One turning vector, and how many ticks it has turned:
The counts run from 0 to 298.
[ 18   5  13  12  -6  -6   9   9  25 -10   7 -13 -21 -10 -31 -26 -16  -2
   4  -2  -3  18  20  28  25 -23 -23 -15   9   8 -17  14  -9 -17 -12 -20
  19 -11   0   1  -4] => 245
[ -2  -2  34  10 -36   6  -6  -2  11 -11  40 -12 -11   0  -3  -8 -29  27
   4  17  -4   9 -19   4  -2   0  -3 -24  19 -11  -7 -21   6  22  -7 -18
  30 -28  -1 -15  20] => 269
[ -7   4  20  -8  46  12   1 -14  23   2  26 -12   6 -30   3  -2 -37   8
  22  -1   7   8  -2 -13 -11   7 -37   8   0  25 -12  19 -27   2   4  12
  15 -19  -9   5  19] => 117
[  2 -30  -1 -12  11  14 -15 -15   3  19  36 -14  12   7 -24 -15 -18  -6
  17 -12   0  38  -4 -10  -4  -7 -24  10 -28  10   3  18  -1 -13  13 -14
  24  -4  -4 -21 -19] => 238
[ 43  12  -6  -3  -7 -12  -5  -1  23   1  10  13 -30  -2  -7   3  -6  -8
  -3   9 -10 -14 -10  44 -19 -27  -1  -2  10  24  17  -2 -16 -30 -23 -17
  -2 -11  10   1 -11] => 66
[-11   7 -14  -4  17 -40   3  15   5  13 -12  22  24  32  -9 -10  -3  -3
 -24  10  -1 -21   1  33 -13  -6  15 -23   8  -6   6   6 -15 -11 -28  -2
 -12  19 -19  20 -25] => 42
[-26   7  -2   8  -4  -8  18   2 -16  11 -11  22  24 -11  -9 -33  19 -18
 -28  10  16  27  19 -12  16  31  21 -18 -13  -8  -3   5   0  15  -2  36
   3  18  20  14  -6] => 12
[  2  41  -7   0  10   2 -10 -23   5 -10 -11 -27   6 -10  11  -8  -8  -1
 -17 -10  17 -16  43  11  22  13 -17  -9  -5  -3  -6 -21  36  -7 -14  -7
 -15 -10  26  21  16] => 228
[  4  24 -42  -1  20  -6  22  -2   5   3 -27 -10  28 -22   9  -8  14  -7
 -30 -22  10   2  25 -12  13  -6  15  19  -4  -7  18 -16  -2 -19  16  41
  -1  18   7  30  11] => 75
[-24  21 -26 -14   9 -42  -2  -8   3   8  -8  -3  17   7 -10 -29  -1 -26
 -11   0  -3  -3  21  14  16 -25 -30 -12 -12   9  -8  19  25  -1 -21 -11
  -4  23   0  -1 -31] => 221
[-24   3   6  -2  14 -33 -13 -12  13  10  -7  21  14  26   0  32  -5  32
  -8   2  25 -23  -4 -19 -31   1  -2 -11   9 -11  21 -32   6  -5 -18   9
   2   6 -13  13  -4] => 47
[-13 -10  39   8  -9  -6 -26  19  11 -12   1  38  20   3   0 -21  20   1
  10  24 -13  12  14   5  -5  14 -19  17  -7  25  33  -7 -11  -2 -14  19
   5  -4 -11 -11 -29] => 9
[-29  -3  -8   1  20  -1 -14 -23 -21  -3  10  -9  37   5  23 -26  -6  -8
   5  -1   3   2   2 -28  13  21   1   6 -22  -4 -13  18  -2  38  -9  22
  -4  10 -10 -16 -10] => 260
[ 28  -2 -14   1   4   5 -21 -33  -1  10   4  -1  21  -1   0 -14 -18 -14
   5 -14  12  19   0   2  -7  -8 -28 -24   0  21 -16 -14  27  -4 -21 -52
 -14  -3   8   1  17] => 84
[ 27  -2 -11  -4   5  21  -3 -33 -12   9  23 -15   8 -30  16 -14 -13  -2
  21  -7  10  22 -14 -35   2   7   3  15  -9   9 -10   0 -16   2  12  19
  26 -14  25  -5  31] => 236
[  4   3 -20  21 -27  -7  24  20   1  -4 -17  20 -16   1 -14  -1  13  -5
   1  13  -2 -12 -18  -6  -4 -25  -2 -14  52  13   1 -14 -31  17 -35  10
   1  -9 -25   6  -2] => 40
[-18   0  11  -8   8   6  19 -18 -11   7  11  12  23   3   2   2 -11   8
 -17  -4  26  15 -12 -21 -33  28  18 -35  19 -20 -18 -11  23  15 -14   2
   4  14  -6  18  37] => 293
[-11 -18   2  18  -6 -17   3  -5  -3 -15 -14   2  26  16  -4 -33  12  -4
 -23  -4  17   5  30  13  29  12   2 -12   7 -13   5   2  17  28 -12   4
 -29  14 -31 -11 -30] => 285
[-12  -4  38  -5 -17  12 -10   2  -3 -28  18 -16 -29  -7  15  -9  15   8
 -11   4 -27 -17   5  20 -21  22  15  -3  13   7  11  30  31   4  -2   4
  25 -10  10 -16 -10] => 273
[  1  -4  -8  17  10   8  -3   5 -22  -2   4  -5   6 -39  18 -10  -4  14
  20  26 -22  -4  -1 -31  21   9  20   1  28  28 -17  23 -20  15  14   6
  11 -26  20   2   7] => 121
[ 24  17   3  17 -17  -5   3 -19  -1 -23  -8 -22  19 -14  26 -25  10  -3
  -2 -28  13   6  12   4  28 -11 -20 -10  -4 -18 -19 -10  10  14 -35  12
  -3   5   9  -5  30] => 108
[ 19  -9  -5  26 -20 -13  17  -4  -8 -14 -19  12   3  -3   3  -2   9   4
   1   5  36   3  -9 -20   1   1   4 -26  32  -6 -11 -18 -32  31 -48  13
 -10   1 -18   4  14] => 287
[ -6  27  -1  15  12  19  22   2   6 -23  -2 -45   9   0  10   5 -11  16
 -22   3   2 -15  20  -6  15  11   9   0  11 -39  -7  -1 -27  -7  -9  41
  11  -1 -24  24   5] => 138
[  6  13  24   2   3   5   1   8  23 -23   2  35  10   7  -5   3   2   7
  -3  11  -3  12  50  20 -23  -5 -29   3   2  25   1   6   4 -22 -31   6
   3  -1  24  16 -11] => 250
[-15  17 -36 -23 -17 -24  -4 -19 -16  26  -5  -5  18   6  13 -24   5 -21
 -29   2  10  -5 -18  -9  -5  -4  18 -10 -19 -28   9 -10  17   8  -2  18
   2  20   0  -6 -10] => 196
[ -5 -16 -11  20 -20   8  11  27 -18  -9   4  26  32   7  -3  -5  20  14
  -1  17  -1  18  19 -23 -10 -11  18  16  35  -6  15   0 -13  31 -12  29
   3   8 -11 -13 -26] => 281
[-14  19  -2 -33  21 -17   2   5  17  17  23 -10  -6 -16 -22  -5 -14  12
 -11  12  -7  11   3   2  -7 -10   6  -3 -20  -2   5  16  14 -36  27   7
  46  -2  30  14   2] => 93
[  7  -9  15  16  22   2  -4 -15  -9  -3  -5 -29  -3   2   0  25 -24  25
 -20   6  22 -30  10  -6  -5  47  37 -27  10 -27 -11   3 -19 -16   6  -3
   2  -9  11  18  11] => 24
[ -5 -14   8  -7  20   2 -29  -3  -7   8  24  28  36  -4 -19 -15 -22  14
  21  33 -20  24   8   0   5   4  -2   9  -9  39   0   8  -8  12   8 -23
  14 -16  15 -10 -22] => 123
[  9 -18   3  28   2  39   0 -19  -6  -6  -3  -9   7 -14 -12 -12 -29 -17
  19   7  27  18   8 -16  19  20 -31  -5   5  14 -29   0 -21  21 -24 -12
 -13  -6 -11  -5  12] => 262
[-13 -16 -38  -1  10 -38 -14 -15 -20  13 -18 -21  44  17  24 -16   3   1
   3 -16  -4  -1 -14 -18  22   1   7  -9  -2 -16 -13  -9   2 -11   7  -5
   7  10 -15   2 -12] => 81
[ 28  12   4 -15   0 -12   2  17  29  -1   1   6 -17   0 -31   2   4   0
 -23  -2 -11  -6  15  47 -16 -24   2  -9   0  21  22 -11  20 -42  -4 -32
   1   1   0  12 -16] => 67
[-16 -37 -17 -10  25   9 -26  -5   1  24 -13 -22  11   6  -8   2 -11 -22
 -16  -3   9  -1 -10  -1 -20  29  -3   7  -7  -1  21  -1  23 -11  32 -18
  -5   3 -26  -9 -20] => 55
[ 14  -9 -14   0  10 -23   0   0   4   2  -9  -8 -29 -47   6 -30  27 -29
  -6 -11  -5  12  -6   2   1  -4 -13   8 -14  41  15  27  -6 -23  18   8
   2   4   9  -9 -16] => 215
[ 26  -4 -19  16   6 -32 -10  -8  10   6  -7   2  24  16 -12  -5 -10   0
   2   5   9   6  21  17  12  -9 -22   0 -25  -8  -7   1 -50 -32 -28  10
  -1  14   9   6 -20] => 105
[ 26   1  12   6 -13   1   0  -1  12  -5  31  -7 -18 -11 -14 -30 -10   3
  24   5 -22  12  -3  36  14 -37 -25   1   0  29  -5  17 -21   3 -21  -8
  18 -12  -5 -13 -15] => 244
[  9 -13   1  20  18  -5   7  -4   1   4  -9   5  27  18 -23 -31   2 -11
 -22  15  15  -4  33  23  18   3  -1  -8 -12   1  11  16 -18   5 -14  11
 -31  13 -24   3 -29] => 284
[-22  12  16 -11  23  13   0 -15   2  -1  34  -2  16  -8  30  -3 -25  14
  23 -10 -11   4 -17 -33 -13  -5 -16  -4  15   9 -24  -2 -12  10   2  22
  30 -12   4   7  30] => 116
[-16   2 -17  -2   3  17   0  14   4  10   0  29  13  15 -27  26 -13  20
 -17  47  -1 -11  17  -8 -25   6  28  -4  30  -4   3 -13   0   7 -15  10
  11   6  -2  18 -23] => 161
